Each path below is one point turned by a fixed rotation once a step. After each direction that follows a path, write how fast that rotation turns it, in degrees each step (0 if it stays still).
Each turn is a multiple of 5 degrees from 10 to 175, or 0.
Each row of a path follows its step; steps can be skipped.
Path 1:
step 0: [ -7.0   7.4  -9.1   9.9  16.8  13.8 -21.1  12.7   0.5  19.4  31.2  32.6
  -1.3  23.4 -25.6 -20.1  -4.1 -41.6  11.3 -62.8 -57.8   1.5  26.9   6.2
 -11.4 -22.5 -24.5 -16.9  26.0  -5.2 -19.3   2.5 -11.6  -6.9  11.4   6.1]
step 1: [ 10.4  29.6 -40.4 -12.5  48.4  10.2  21.6 -26.6  13.8  -2.5  30.9   5.4
  14.4  -2.4  -4.4  -4.4  -6.6  22.5  41.0 -42.4  15.3 -33.0 -16.9  11.3
   3.9  39.2  13.9   2.5 -27.5  29.1  -3.7  -5.2  17.9   4.8 -29.9   2.3]
step 2: [ -4.0   7.6 -39.2 -13.5 -31.3  26.3   6.9  14.1 -16.8  -1.2  22.0 -10.5
  50.4  -1.4 -14.0 -26.2   6.8 -15.5  -0.4 -53.6  -5.7  23.6  41.0   8.2
  -5.3 -45.9 -39.3  -0.3  16.1  16.0  -9.2   1.5  16.7  -2.8   1.9   4.2]
step 3: [ 27.2 -37.8 -34.1 -12.4  24.2  -7.0  -2.8   9.3  25.1  16.1   7.6  42.6
   9.5  23.4  31.9 -13.6   4.1  30.1  27.7 -48.6  19.6 -28.8  -5.1   3.8
  17.6  31.5   0.3  -8.9  14.7   6.3   2.0 -27.7  14.9  20.9  -4.4  31.7]
step 4: [ -1.2  19.9 -49.2 -22.6 -57.5   8.3   4.9   0.9 -11.8  -1.9  39.1  -5.6
  13.2  23.6 -34.6   2.1 -21.6  -8.3 -21.6 -41.9  26.3   6.5   2.5  33.0
   8.4 -24.4  22.5   6.1 -13.4   3.5  25.7 -19.7   9.4   2.8  22.3  -5.2]
step 5: [ 24.2  -2.6   9.1   4.0  28.0  -5.5 -27.3   9.9  39.3  28.4  10.4  48.8
  31.2  35.1  16.3 -20.9  -1.0 -22.0   9.5 -27.1  -0.8 -21.4  24.7  25.6
  -7.0  14.5  -7.6  37.0  23.6  -3.5   8.3  -0.5  19.9 -15.1  35.9  24.9]
step 6: [  3.7  32.4 -52.5 -25.2   1.2   0.7   0.0 -33.6   2.9 -10.9  27.3 -15.2
  -6.0  22.8 -17.7  21.4 -32.4   6.7  14.8 -10.2   3.4 -13.8  -2.3   4.1
   0.7   1.2  16.7  -1.1  17.1  30.2   9.6 -59.8  33.8 -22.4  17.1 -36.3]
step 7: [  8.4  14.0  30.5 -22.9  -8.8 -13.2   4.9  -2.0  41.3   7.7  -2.8  -4.8
  55.1  -1.9   2.2 -51.1 -14.7  -2.5 -11.7 -30.0   6.3   7.6  54.8  22.2
  14.7  -5.0  -3.5  38.6  23.4   3.2 -30.3  -9.5  18.9 -11.5   3.2   5.8]
step 8: [ 12.3   1.3 -26.6  10.9  -8.9 -15.6  -2.6  -2.2  -9.5  10.5  13.8  -3.1
 -29.9   6.5  14.9   4.1  21.1  42.5  -7.2 -36.5 -24.8 -24.3  17.3   2.0
   4.3  37.3   6.0 -15.5  46.2  21.9   5.4 -66.4  25.3   0.2  21.2 -15.1]
step 9: [-16.0  23.2   0.0 -41.8 -35.0 -13.9   5.7 -31.8  17.5  -6.5  -0.2   7.9
  46.4   9.8  -8.5  -5.4 -22.2   8.9 -34.7 -40.1  -2.9   8.7  30.6  31.6
   1.3  35.2  21.3  12.3 -26.8 -34.2 -20.6  -6.1 -10.1  17.8  11.0  -9.9]
step 10: [ 12.4  18.7  -7.7  25.9  -9.6   5.5   8.8 -11.0   2.1   2.9  16.8  19.4
  -7.7  18.7  21.6  -0.8  55.9  -5.8 -29.1  -1.4  -7.2 -53.8  38.7  19.1
 -33.9  22.0 -31.0  11.2  21.6   1.9   9.3 -21.1  40.5  -2.6  26.4   8.6]
step 11: [-17.6  -0.5 -25.6 -53.9  19.3   0.8  19.3 -47.0  30.4  -7.1  -2.9   6.8
  19.9  32.9  -8.6  26.3 -36.9  11.6 -20.1   1.6 -29.5 -10.2  -0.7  23.2
  -4.6  -7.1  -8.1 -16.0   3.1 -18.9 -31.4 -36.0   0.9  32.8  19.0 -15.4]
[ -7.8  -1.8 -10.1 -10.9   4.3 -16.6  -1.4  -6.4   7.3  -9.8  -0.7   3.8
  -6.4   8.5   6.2   4.7  -6.3  -0.7  -5.8  -5.9 -10.5  -7.4  -1.6 -20.9
  12.3   2.2   2.2   1.7  -1.8   9.6  14.4   9.3  -2.8   6.9  -5.6  -8.4] | 140
[  6.3   0.7  -9.1   8.0  -0.8   3.4   6.2  -2.1   7.5  10.5 -10.3  -3.6
  -1.0  -4.7  -0.6   7.0  -7.6  -2.6   9.4   1.7 -15.3  -5.1 -11.8 -11.3
 -11.0   7.5   9.1   1.3   1.2  -0.7   4.8 -20.4   0.6  10.5  -2.9  16.6] | 145
[ -1.0  -8.1 -19.3   6.6   6.7  -7.8   3.0   8.0   0.9   9.4  -6.8   5.2
  -9.4   7.5   1.0 -15.2   8.2  10.2   4.5   8.7 -16.3   7.3   3.1   4.0
  -3.4  -0.4 -12.7  11.2   6.8  -8.5   1.3   4.3  -2.6  -8.1   6.5  -4.1] | 140
[ -7.9  -8.8   2.1 -12.8   4.7 -17.2  -4.6   0.8  -4.8   2.9  -9.5   5.0
  19.4   4.1  -4.3  -2.0  -3.2  -7.1   1.6  -1.6  -9.7   6.7  -4.1   7.8
 -13.2  -9.6  15.7  -5.1   4.7  -0.1 -14.3   5.7  -3.4   8.7   1.6   0.0] | 170
[ -9.2   2.5   2.9  -3.5   2.8  15.7  -4.6 -11.2  -8.0   3.1  -0.2   6.7
 -12.4   0.2  -8.7  -4.4  10.3  -0.2   3.2   8.2  -9.0  -3.7  -0.4   6.0
   1.8  -4.2  -7.4  -0.5  -3.4   9.3  -5.0   6.9 -15.7  18.3 -17.2   7.9] | 20
[  7.3  -2.0   3.2   6.3  -7.7  -8.8  -0.2   1.7  19.3   5.6  -4.7   6.9
   3.9   6.2   1.9  -4.6  14.1 -24.0   8.4   2.0   3.6   0.3  13.0  -4.4
   6.0   8.7  -3.1 -10.4  -3.7   2.1  -5.9  -1.7 -12.4  -6.0  -7.2   1.2] | 155
[-16.5  17.4  -2.4   5.0  10.0  -5.4   9.3  -4.1  -7.2  -2.0  -1.9  -9.0
   0.4  -9.9   3.8 -11.2   6.0  -1.1  -3.2 -13.5   0.3 -12.0   2.5  -7.8
  -3.8   6.9  -2.6 -12.6   5.2 -18.2  -7.3   0.4  -8.5   0.0   2.0   0.7] | 40
[ -5.6 -18.7  -1.2  -1.2  11.2   7.0   2.6  -5.7 -10.5  16.6   1.1  -8.2
   1.3   2.2   9.3   4.4   3.6  -8.3 -13.3  -5.2   0.6  -4.4   5.9  -1.6
   1.3  -5.0   9.0  11.0  -9.6  -2.6   0.9 -10.6  -6.2 -14.9 -12.4  -4.5] | 0
